Turns, then the turns between two rows, first turn first; the first pair answered:
X:
[ 28   5  22  -2 -51 -13  -6  -5  35  -7  -8 -20 -35   4 -26  33  -1  11
   1] => [ 18 -16  22   0 -54  -4   4 -28  19 -29 -33  -6 -23  -9 -12  19 -19   4
   1]
[-14 -15  31  23  11   1  11 -37 -62 -18 -14  24  37 -26  12 -26 -24   5
  -7] => [-36   1  25  27  37 -18  -6  -8 -58   9  16  11  44 -17  19 -24 -20  -4
 -12]
[ 18 -40   9   3  14 -28  -7   3  46   5  29  -9 -23  31 -38  20  13   5
   2] => [ 31 -51  14  -1  -1 -17   3 -15  42 -11  10   0 -28  24 -40  20  10  10
   4]
[-18 -13  10  13  18  -4 -19  -1  -8   9  10   3  11   8   5 -22 -15  -3
  -7] => [-12   0  11  10  17  -7 -24   9   0  19  21  -1   2  16  -5 -13  -2   2
  -6]
T:
[-35  -4 -13  -2  30  -6   5  -4 -25   9   5  11  22 -10  19 -18 -10  -9
   5] => [ -5  26  -5 -10  17 -14 -12  19   4  33  28 -10  -7  10 -10   6  19   9
   7]
[  8  31  -2   4  -1   3   9 -32 -22  25  -7  29  16 -19  -2   3  23   4
   8] => [ 23  33   4  -1 -16  -7   4 -31  -5  26  -7  19   2 -13 -14  12  24  10
   9]
[ 26  16   8 -13 -20 -17  -8  -5   9   5  13 -13 -14  10 -29   7   8  -3
   1] => [  5 -14   8  -8 -18 -12   2 -31 -11 -20 -14   2   6  -5  -6 -15 -23 -19
  -1]
[ 43 -10  24 -38 -19  -3  24 -28 -12  10 -39  -2   4  -3  -9  -5   6   8
   5] => [ 18  -8  10 -30  12  14  33 -21 -41  12 -31  12  28 -11   9 -17   9   4
   3]
M:
[ 19  27  -5  -5  -8  -1 -26  21  15  25  23  -1 -20  13 -27  26  25  13
   3] => [ 34  10   4  -9 -35  -2 -20  -1  22   5  -2   1 -30   8 -31  25  13  16
   4]
[-19  17  -8  -6  22 -45 -35  43  32  31  47 -37 -11  18   3  10   3  -2
   3] => [ 14  30  -4 -11   3 -27 -25  40  37  28  42 -35 -31  19 -17  23  24  19
   8]
[ -9   8 -18  -3   1  29  -6 -36 -19 -32 -20  25  10 -17   2 -12 -10   1
 -10] => [-23   9 -19   1  13  25 -10 -28 -22 -26 -14  24  17 -17  11 -15 -13  -4
 -10]
[ -8  15   2  -3   4 -24 -20   6   3  16  14  -6  -2  10   3 -19 -10 -16
 -14] => [  0  26   0  -3   5 -17 -19  13   3  21  18  -5  -8  13  -6 -13   3  -7
 -14]
Pairs:
(two turns a pair)
[ 13   6   8  -1 -11  26  10 -18  -7 -14  -4   9 -23   2  -3   7  15  19
  -4] => [  3   8   4   2   1  32  12 -15 -15 -13  -2  16 -13   0   3   3  16  17
  -3] | T T
[-12 -44  13   2 -12 -10  12 -14  -1 -20 -29 -10  11 -22  11 -17 -33 -14
  -3] => [-33  -9   2   7  28 -24 -12  35   3  26  20 -28  17  -5  10  -8  -9 -15
  -4] | M X
[-24  20   2  -9   6   7  10   7 -15  -3 -17 -16  17  20  11  -1 -13 -25
   9] => [ -5  36   1 -11   2  20  16  14 -13   3 -10 -14  10  24  -2   9   9 -10
  12] | M M
[ -7  -1   1  -7 -16   8   1  -5 -18 -20 -15   6   4 -18  -1  -4  -4  10
  -1] => [-22   4  -4  -1   1   4  -4  10 -23  -7  -1   4  15 -15   5  -7  -2   4
  -3] | X M
[-19  -7   2  -4  28  12 -11  -4  -8   8  18  -1   4   8  -9 -26 -17 -15
  13] => [  1  -6  13 -10   4  -2 -17  -5  15  11  17 -15 -18  18 -24 -15 -14 -10
  15] | X T
[ -5 -18  -3 -21 -22  -1 -20   7   5 -17   3   4 -31   7 -26  12 -23  -2
   2] => [-20 -27  -6 -17 -13  -3 -20   4  -4 -20   1   6 -20   3 -15   4 -34 -11
  -1] | X X
[-13   5  -2   1  10  20   5  15 -21   1   9  11   7  -3  -5  -9  13  16
  -6] => [ -5   0   0  -1  -1  26  11   5 -21  -8   0  17   4  -6  -7  -9  12  21
  -5] | M X
[-24  12  10   9  24 -32 -12   7   7  -1  14 -12   2  28  17 -24 -12 -25
   6] => [  3  25  17   2   5 -30 -12  11  25   4  18 -20 -21  37  -5  -9   6  -8
  10] | T X
[ -8 -10  -4 -13  -6   3 -14 -16   6   6   3  -3  -3  11   3  -3  -4 -12
   4] => [-11   0 -11  -8   5  12 -13  -6  -3  13  11   2   2  11   4  -1   7  -8
   5] | T M
[-19   0  13   7   1 -23  -8   8  18  17  -4   0   6  -9  12  -5 -31  -9
   2] => [ -5  19  11   2   0 -20 -11  21  24  26   9  -5  -6  -2   1   6 -11   2
   2] | X M
[ 12 -19   6  -2 -19  -8   9 -26  -7 -44 -28  13 -15 -11   6  -2 -31 -13
   2] => [-21  24 -18  11  47  -2  -3  29 -26   2  25  10   8  -2  15   1   4 -13
   0] | X T
[ 22  -7  15  -4 -32 -30 -30 -13  10 -12 -21 -20 -28  10 -27  20 -17  -9
  15] => [-27 -12 -12  13  25   4  -7  -9 -48 -16 -19  14  25 -16  14  -8 -24 -21
  12] | X T
[  1 -29  23  -6 -20 -23   7 -21  11 -29 -36  -4 -15   5  12   4 -40  -8
  -6] => [-23  19 -10   5  47  23  20  21 -35   6   6  18  16  -2  19   4  10   9
  -4] | T M
[ 15 -26   3   7 -21  23  12 -15 -19 -37 -19  23  18  13 -22  24 -14  18
 -10] => [-12   4 -12  16  24  25   3  22 -35  -5  19  22  35  18 -13  23   7  16
 -14] | M T
[ -8 -29   3  20   2  18  10 -24  -1 -32 -33  13  -3 -21  10 -19 -23 -13
  -7] => [-20  19 -11  24  44   7 -11  33   8  22  24  -5  -5  -2   1  -4  15  -6
  -8] | X T
[ 35  -9  -1 -11 -44  10  25 -12   1 -35 -36  14 -10 -17  -7   8  13   9
   0] => [-28 -28  -8   3   0 -22   6  -1 -13 -24 -22   9  28 -19  33 -19 -24 -30
  -9] | M M
[-11  -6  19  -9  -9 -12 -29 -25  14 -29  -1 -35  -8  12   5  15 -38 -21
 -16] => [-15  15  13  -9   6 -16 -38   0  17  -9  22 -41 -10  20   0  22 -20 -17
 -15] | M X
[ -8 -32 -28   2  11  18  14 -35 -34   0  -2  -9  38   3  22 -24  -8  -3
 -41] => [ -6   3 -32   3  27   0  -6   5 -15  39  39 -31  25  21   7  -7  17   5
 -42] | X X
[ 22  11   0  -1   0  21   5  -4  10   5   6   0 -36  18 -11   7  33  14
  11] => [ -6 -30   4   4   0  10   9 -33  -3 -18 -21   9 -14   2  17 -18 -11 -12
   8] | T X
[-16 -10  18   1 -19 -63 -37  -7  26  15  -1 -33   4  20  15  -6 -39 -29
  -9] => [-33  25  -2   9  27 -40 -36  28   2  43  33 -25  21  20  19  -5  -7 -19
 -10] | T T
[  1 -11  28   8 -36 -14  -4 -26  15 -20 -16   3  18  10 -25 -12 -20   8
 -18] => [-26  14   3  19  17  17   5  -1 -23  -2   8  21  47   3 -11 -20   4  12
 -17] | T M
